128 stands for zero in the data rows.
Some points:
[118, 111, 72, 142, 255, 255, 190, 123, 125, 113, 88, 84, 115, 104, 109, 106, 195, 152, 121, 105, 125, 97, 212, 128, 117, 118, 103, 117, 116, 143, 164, 177]
[183, 112, 73, 115, 112, 116, 121, 117, 127, 114, 125, 255, 114, 103, 110, 108, 111, 112, 115, 98, 141, 224, 116, 119, 115, 117, 104, 169, 162, 102, 108, 113]
[116, 111, 245, 117, 112, 114, 121, 119, 146, 255, 117, 84, 114, 106, 122, 214, 117, 112, 116, 100, 125, 91, 115, 117, 140, 120, 110, 137, 129, 103, 110, 109]
[119, 110, 233, 115, 112, 114, 121, 119, 125, 115, 88, 98, 171, 195, 109, 108, 109, 113, 115, 98, 130, 193, 115, 118, 114, 119, 182, 117, 118, 100, 109, 111]
[118, 113, 233, 116, 112, 116, 123, 118, 124, 114, 88, 95, 175, 202, 109, 108, 111, 113, 115, 97, 129, 192, 117, 117, 115, 118, 175, 118, 116, 102, 111, 110]
[117, 110, 82, 171, 142, 126, 122, 119, 126, 114, 198, 168, 112, 103, 110, 108, 111, 113, 116, 99, 128, 93, 191, 131, 117, 116, 105, 118, 119, 101, 109, 111]
[118, 144, 88, 116, 112, 115, 122, 119, 124, 114, 88, 142, 155, 157, 111, 116, 179, 128, 116, 99, 125, 92, 114, 123, 181, 117, 104, 117, 117, 255, 226, 125]
[118, 140, 90, 113, 112, 117, 121, 118, 125, 114, 87, 134, 162, 166, 115, 192, 126, 114, 115, 99, 125, 94, 113, 119, 133, 124, 103, 120, 116, 255, 227, 126]
[117, 111, 72, 167, 224, 188, 136, 170, 124, 114, 85, 86, 113, 104, 255, 155, 111, 111, 115, 97, 124, 95, 115, 121, 118, 144, 106, 117, 118, 103, 109, 111]
[119, 112, 188, 115, 110, 115, 122, 119, 124, 122, 255, 132, 114, 106, 109, 109, 110, 112, 115, 101, 127, 184, 120, 118, 117, 118, 104, 189, 220, 102, 111, 110]
[118, 111, 167, 127, 113, 117, 123, 121, 123, 119, 235, 126, 114, 104, 110, 107, 110, 113, 116, 99, 125, 156, 118, 119, 118, 119, 115, 118, 117, 104, 109, 110]
[168, 255, 72, 116, 111, 118, 123, 118, 125, 127, 255, 139, 116, 105, 111, 105, 110, 113, 114, 98, 127, 94, 115, 131, 208, 117, 105, 189, 185, 105, 110, 110]
[120, 112, 133, 167, 123, 120, 122, 142, 124, 112, 86, 85, 114, 104, 108, 107, 165, 186, 160, 170, 124, 95, 116, 119, 121, 141, 102, 119, 117, 115, 132, 206]
[107, 144, 111, 99, 110, 127, 121, 119, 125, 116, 89, 86, 108, 107, 122, 106, 118, 156, 202, 255, 141, 110, 115, 96, 131, 143, 117, 131, 114, 107, 132, 215]
[123, 109, 70, 116, 112, 115, 122, 121, 124, 114, 91, 232, 133, 122, 109, 105, 111, 113, 115, 105, 125, 93, 115, 124, 182, 118, 103, 188, 181, 102, 111, 110]
[118, 110, 234, 116, 110, 113, 120, 122, 130, 114, 88, 86, 114, 102, 108, 106, 150, 185, 178, 211, 126, 93, 114, 120, 117, 229, 103, 117, 118, 124, 144, 205]
[117, 109, 70, 114, 111, 115, 121, 120, 125, 112, 88, 119, 152, 154, 110, 108, 110, 113, 115, 99, 145, 203, 114, 116, 117, 118, 104, 176, 185, 101, 108, 108]
[117, 110, 72, 116, 111, 117, 122, 168, 125, 114, 87, 84, 116, 105, 112, 155, 129, 113, 117, 100, 145, 203, 113, 118, 116, 117, 160, 123, 116, 102, 110, 110]
[118, 131, 88, 116, 110, 116, 121, 119, 127, 112, 86, 117, 157, 161, 110, 109, 112, 111, 114, 99, 133, 207, 115, 119, 116, 119, 227, 120, 116, 103, 109, 108]
[117, 114, 116, 114, 110, 116, 123, 122, 125, 114, 94, 223, 118, 111, 110, 107, 111, 112, 114, 97, 125, 118, 131, 119, 117, 117, 240, 118, 118, 102, 110, 110]
[116, 111, 207, 131, 114, 115, 121, 119, 125, 154, 255, 98, 113, 106, 110, 108, 189, 163, 128, 115, 126, 93, 202, 213, 145, 117, 103, 123, 140, 173, 126, 110]
[118, 114, 220, 115, 113, 113, 125, 121, 168, 124, 88, 85, 113, 104, 111, 105, 160, 187, 166, 183, 126, 94, 113, 119, 117, 179, 104, 118, 117, 153, 174, 183]
[255, 131, 69, 115, 112, 115, 120, 121, 124, 113, 87, 86, 192, 255, 110, 106, 113, 110, 114, 99, 127, 94, 114, 117, 124, 146, 102, 131, 163, 156, 120, 109]
[117, 110, 73, 115, 112, 116, 122, 120, 165, 255, 109, 87, 112, 104, 110, 106, 147, 184, 177, 206, 125, 96, 153, 219, 199, 117, 101, 120, 124, 255, 160, 110]
[118, 111, 73, 178, 204, 168, 129, 169, 124, 113, 87, 85, 113, 105, 255, 181, 112, 113, 113, 98, 126, 95, 113, 117, 116, 119, 105, 121, 118, 102, 107, 111]
[255, 116, 71, 114, 112, 117, 122, 118, 123, 112, 149, 255, 115, 103, 110, 106, 111, 112, 116, 97, 140, 225, 116, 117, 117, 117, 104, 165, 155, 102, 109, 110]
[121, 215, 77, 115, 111, 115, 121, 119, 125, 113, 86, 86, 202, 255, 110, 107, 113, 116, 158, 255, 126, 94, 115, 118, 117, 158, 105, 119, 116, 161, 186, 184]
[117, 110, 206, 115, 110, 115, 124, 119, 125, 114, 86, 96, 174, 204, 110, 106, 111, 110, 114, 101, 127, 192, 118, 119, 117, 117, 189, 118, 119, 99, 111, 110]
[117, 110, 154, 130, 115, 116, 122, 119, 126, 116, 222, 148, 113, 105, 109, 106, 112, 113, 116, 99, 128, 162, 117, 119, 118, 116, 111, 116, 118, 101, 109, 109]
[118, 160, 82, 115, 111, 117, 122, 120, 126, 131, 255, 116, 114, 104, 112, 108, 183, 168, 130, 118, 126, 93, 211, 202, 139, 117, 105, 125, 150, 152, 122, 111]
[118, 113, 184, 115, 112, 116, 120, 182, 123, 112, 88, 84, 114, 103, 109, 105, 112, 114, 118, 120, 126, 96, 117, 117, 117, 181, 104, 117, 118, 130, 153, 200]
[118, 111, 72, 154, 236, 205, 146, 170, 126, 113, 86, 86, 116, 105, 255, 150, 111, 113, 115, 101, 125, 95, 115, 118, 117, 124, 103, 119, 117, 103, 110, 109]
[117, 111, 117, 170, 127, 121, 122, 118, 125, 116, 241, 216, 112, 105, 111, 107, 190, 164, 130, 113, 122, 94, 167, 217, 176, 116, 104, 119, 121, 255, 189, 113]
[118, 114, 156, 116, 112, 116, 122, 121, 126, 113, 101, 246, 116, 106, 110, 105, 112, 114, 116, 99, 126, 131, 124, 118, 117, 117, 222, 117, 115, 100, 110, 109]
[118, 111, 73, 124, 197, 219, 208, 117, 125, 115, 213, 163, 113, 106, 109, 106, 111, 112, 116, 98, 127, 91, 214, 150, 120, 117, 104, 119, 117, 104, 109, 111]
[165, 250, 71, 115, 112, 116, 122, 119, 125, 112, 186, 228, 114, 104, 111, 106, 112, 118, 155, 255, 126, 94, 186, 199, 146, 117, 243, 119, 117, 104, 108, 110]
[119, 113, 71, 116, 150, 183, 252, 174, 125, 112, 86, 86, 113, 107, 108, 117, 162, 122, 116, 101, 128, 199, 115, 119, 114, 117, 103, 119, 116, 113, 128, 184]
[118, 113, 168, 115, 112, 116, 123, 119, 164, 126, 85, 86, 115, 103, 134, 234, 115, 113, 115, 100, 126, 93, 116, 119, 115, 145, 119, 119, 116, 102, 110, 110]
[119, 110, 154, 134, 114, 116, 124, 133, 124, 116, 85, 86, 113, 104, 109, 110, 168, 128, 119, 100, 127, 179, 117, 118, 117, 117, 136, 117, 115, 102, 110, 111]
[116, 111, 184, 121, 111, 116, 121, 119, 126, 129, 230, 101, 114, 105, 108, 106, 125, 149, 166, 204, 125, 93, 115, 118, 117, 122, 141, 124, 119, 102, 110, 111]
[118, 109, 255, 123, 110, 117, 122, 117, 122, 114, 88, 145, 171, 181, 109, 106, 157, 194, 175, 201, 125, 95, 114, 117, 119, 116, 105, 119, 118, 105, 115, 203]
[118, 110, 135, 137, 113, 116, 121, 119, 123, 113, 87, 123, 144, 143, 108, 108, 111, 116, 145, 228, 126, 95, 113, 119, 116, 117, 108, 144, 137, 101, 109, 109]
[118, 111, 214, 116, 113, 117, 121, 119, 124, 116, 189, 182, 113, 104, 150, 238, 113, 112, 115, 99, 125, 93, 112, 118, 116, 148, 123, 118, 118, 102, 111, 110]
[158, 255, 72, 115, 112, 115, 122, 118, 157, 255, 124, 84, 114, 105, 109, 105, 126, 166, 209, 255, 124, 94, 115, 117, 117, 229, 102, 119, 117, 255, 243, 134]
[117, 112, 217, 118, 109, 114, 121, 120, 125, 114, 85, 99, 171, 195, 110, 105, 110, 111, 115, 100, 128, 195, 116, 120, 116, 117, 174, 120, 118, 103, 108, 114]
[119, 110, 216, 118, 114, 117, 122, 119, 125, 113, 135, 252, 114, 104, 108, 109, 110, 111, 115, 100, 126, 136, 127, 120, 116, 121, 167, 117, 116, 103, 110, 109]
[119, 112, 84, 217, 172, 138, 124, 147, 124, 114, 87, 85, 114, 105, 129, 255, 120, 113, 114, 99, 126, 95, 115, 117, 118, 120, 104, 118, 116, 104, 112, 189]
[119, 133, 90, 115, 112, 116, 123, 119, 126, 115, 88, 107, 164, 179, 109, 107, 112, 114, 115, 99, 129, 204, 116, 117, 116, 118, 221, 119, 118, 102, 110, 112]
[118, 192, 72, 114, 112, 117, 122, 121, 126, 112, 155, 245, 114, 105, 109, 108, 111, 109, 116, 104, 126, 99, 186, 125, 117, 116, 245, 120, 117, 104, 108, 109]
[119, 112, 119, 150, 119, 120, 123, 164, 125, 112, 87, 85, 113, 105, 255, 226, 111, 114, 115, 100, 127, 95, 115, 119, 117, 119, 104, 118, 116, 102, 111, 108]
[118, 111, 81, 207, 170, 138, 124, 126, 125, 115, 86, 86, 115, 104, 107, 106, 180, 181, 144, 136, 125, 96, 115, 143, 235, 116, 107, 119, 118, 123, 146, 196]
[118, 115, 155, 118, 111, 116, 121, 120, 125, 113, 87, 164, 148, 143, 168, 255, 113, 112, 116, 99, 124, 94, 114, 118, 123, 137, 104, 118, 117, 255, 229, 120]
[117, 109, 72, 116, 111, 117, 120, 121, 124, 113, 87, 84, 113, 104, 110, 107, 181, 161, 127, 113, 126, 202, 115, 117, 118, 117, 109, 145, 133, 103, 109, 110]
[117, 111, 207, 116, 113, 116, 121, 119, 124, 133, 220, 98, 113, 105, 109, 107, 109, 113, 114, 98, 125, 157, 115, 119, 117, 117, 106, 120, 117, 103, 110, 111]
[119, 112, 71, 115, 112, 115, 121, 120, 125, 115, 87, 117, 150, 152, 110, 104, 113, 113, 114, 99, 148, 194, 116, 116, 117, 117, 104, 173, 186, 103, 109, 111]
[118, 110, 72, 164, 223, 186, 134, 169, 126, 113, 89, 85, 113, 105, 255, 153, 112, 114, 116, 100, 127, 94, 112, 119, 115, 120, 104, 117, 117, 103, 110, 112]
Along one direction, these points spread out more than along any other. Take the direction at right angles to it along which they spread out most. Go by this last direction. For each point below, how far along it does it lie, from 0 to 99? 50 is the average, and the first point above lies past it. One standard deviation of the points above along it is 16.
[117, 109, 70, 114, 111, 115, 121, 120, 125, 112, 88, 119, 152, 154, 110, 108, 110, 113, 115, 99, 145, 203, 114, 116, 117, 118, 104, 176, 185, 101, 108, 108] 58
[165, 250, 71, 115, 112, 116, 122, 119, 125, 112, 186, 228, 114, 104, 111, 106, 112, 118, 155, 255, 126, 94, 186, 199, 146, 117, 243, 119, 117, 104, 108, 110] 17
[118, 113, 168, 115, 112, 116, 123, 119, 164, 126, 85, 86, 115, 103, 134, 234, 115, 113, 115, 100, 126, 93, 116, 119, 115, 145, 119, 119, 116, 102, 110, 110] 64
[118, 160, 82, 115, 111, 117, 122, 120, 126, 131, 255, 116, 114, 104, 112, 108, 183, 168, 130, 118, 126, 93, 211, 202, 139, 117, 105, 125, 150, 152, 122, 111] 26
[118, 114, 220, 115, 113, 113, 125, 121, 168, 124, 88, 85, 113, 104, 111, 105, 160, 187, 166, 183, 126, 94, 113, 119, 117, 179, 104, 118, 117, 153, 174, 183] 44
[118, 111, 72, 142, 255, 255, 190, 123, 125, 113, 88, 84, 115, 104, 109, 106, 195, 152, 121, 105, 125, 97, 212, 128, 117, 118, 103, 117, 116, 143, 164, 177] 67
[118, 114, 156, 116, 112, 116, 122, 121, 126, 113, 101, 246, 116, 106, 110, 105, 112, 114, 116, 99, 126, 131, 124, 118, 117, 117, 222, 117, 115, 100, 110, 109] 43
[117, 114, 116, 114, 110, 116, 123, 122, 125, 114, 94, 223, 118, 111, 110, 107, 111, 112, 114, 97, 125, 118, 131, 119, 117, 117, 240, 118, 118, 102, 110, 110] 46
[118, 113, 184, 115, 112, 116, 120, 182, 123, 112, 88, 84, 114, 103, 109, 105, 112, 114, 118, 120, 126, 96, 117, 117, 117, 181, 104, 117, 118, 130, 153, 200] 55
[119, 113, 71, 116, 150, 183, 252, 174, 125, 112, 86, 86, 113, 107, 108, 117, 162, 122, 116, 101, 128, 199, 115, 119, 114, 117, 103, 119, 116, 113, 128, 184] 68
[118, 113, 233, 116, 112, 116, 123, 118, 124, 114, 88, 95, 175, 202, 109, 108, 111, 113, 115, 97, 129, 192, 117, 117, 115, 118, 175, 118, 116, 102, 111, 110] 55
[118, 140, 90, 113, 112, 117, 121, 118, 125, 114, 87, 134, 162, 166, 115, 192, 126, 114, 115, 99, 125, 94, 113, 119, 133, 124, 103, 120, 116, 255, 227, 126] 51
[119, 110, 233, 115, 112, 114, 121, 119, 125, 115, 88, 98, 171, 195, 109, 108, 109, 113, 115, 98, 130, 193, 115, 118, 114, 119, 182, 117, 118, 100, 109, 111] 55
[117, 110, 82, 171, 142, 126, 122, 119, 126, 114, 198, 168, 112, 103, 110, 108, 111, 113, 116, 99, 128, 93, 191, 131, 117, 116, 105, 118, 119, 101, 109, 111] 43
